In the data rows, 128 means zero.
Some points, one per row:
117 84 119 115 99 145 115 113 107 99 101 137 149 123 181 216 155
137 87 135 110 137 129 129 49 123 121 119 99 150 106 154 169 117
113 161 87 202 128 79 98 170 108 108 186 162 147 138 74 83 131
160 201 130 194 130 125 123 183 131 96 145 134 95 136 81 96 134
149 75 97 139 113 185 138 100 80 134 86 118 140 109 172 184 112
116 145 211 140 195 120 132 140 142 129 206 107 127 122 85 79 132
157 70 103 118 114 177 165 122 113 141 125 110 135 141 179 149 95
135 88 119 136 109 191 136 121 113 127 101 141 134 95 170 165 101
166 115 154 137 109 107 125 164 120 129 159 137 116 80 149 117 157
122 122 106 105 199 119 94 168 168 151 151 128 127 152 143 131 101
142 139 103 143 105 117 94 106 127 162 108 99 164 116 123 100 85
160 185 120 124 133 133 122 112 147 165 133 101 127 121 173 103 133
152 182 128 145 101 115 120 151 173 142 169 110 121 104 116 99 122
120 118 109 197 146 105 128 101 112 99 114 140 127 165 141 129 170
126 111 185 153 87 134 138 144 116 105 104 159 110 144 65 140 135
144 65 113 115 109 190 146 56 146 154 91 101 126 133 215 207 125
81 127 98 126 142 95 105 147 156 124 104 102 183 101 146 139 159
96 84 110 109 113 134 145 98 131 87 75 165 136 113 163 225 180
76 111 102 120 133 146 111 142 174 129 125 123 124 143 164 106 171
Here are 21 more points, each followed by its number:
95 147 153 139 131 139 160 163 146 149 144 85 158 146 95 92 74 0
144 135 132 145 126 140 149 121 125 199 117 122 111 121 139 92 110 1
116 74 124 115 108 131 132 117 114 104 97 130 141 202 121 195 106 2
124 196 116 137 155 51 139 139 59 112 180 153 114 166 52 89 179 3
145 120 118 150 130 124 168 155 115 149 141 161 153 142 155 163 173 4
107 148 171 103 163 124 148 156 116 152 201 99 121 124 89 67 58 5
144 103 38 100 78 172 106 93 175 142 90 140 161 108 165 125 131 6
161 160 149 68 165 122 121 104 195 119 115 94 118 121 127 111 121 7
135 197 152 194 175 47 138 166 99 172 151 124 93 95 23 63 113 8
117 69 88 155 83 161 109 43 140 97 79 149 129 114 190 211 171 9
145 103 110 110 121 159 115 74 104 151 128 103 122 148 162 135 149 10
138 124 123 112 164 173 115 146 181 112 102 147 137 109 150 136 122 11
72 113 153 124 128 155 118 145 157 98 80 118 134 137 114 97 138 12
167 72 126 121 127 132 132 118 123 157 125 125 132 95 135 125 159 13
162 118 86 184 114 72 162 132 116 72 124 159 126 155 149 162 155 14
152 170 99 163 135 106 110 205 153 128 122 151 113 149 71 94 162 15
97 160 207 99 181 125 137 109 41 147 207 91 105 77 69 93 103 16
154 94 86 128 89 90 152 117 97 166 163 116 152 89 92 123 143 17
90 133 170 132 94 101 116 152 156 104 124 117 123 140 132 99 115 18
112 114 117 157 129 124 97 99 138 116 124 172 134 124 150 162 153 19
127 167 206 58 185 45 111 122 32 146 240 116 54 120 69 85 64 20
Which three of these numbered points are nearest to each point below, ignoring the 2 directions in which the first points spread most? Their numbers follow each, nearest first.
94 143 99 88 112 147 111 126 181 140 94 97 153 117 159 144 112 > 12 18 11
126 145 145 129 108 150 163 110 102 93 112 126 149 144 126 118 84 > 0 5 18
144 195 225 58 178 98 148 87 57 135 223 75 106 120 66 42 141 > 16 20 3
135 162 181 93 145 106 104 173 142 139 138 147 137 172 133 114 84 > 2 18 11
156 212 108 152 127 47 113 163 101 101 184 165 79 148 81 109 121 > 14 3 10
110 127 126 147 103 125 146 170 120 142 130 182 164 163 123 165 148 > 4 15 1
120 118 110 124 117 150 127 146 214 98 83 117 144 107 162 150 122 > 11 12 18
88 138 94 116 102 115 86 149 203 131 122 165 132 130 112 102 138 > 6 19 11
136 137 185 69 123 120 108 181 147 131 132 90 111 116 119 74 109 > 18 12 7
160 106 102 90 129 145 188 129 98 159 137 135 163 132 173 93 103 > 4 1 13
98 92 111 113 141 120 116 130 103 104 110 120 112 126 185 212 159 > 19 10 4
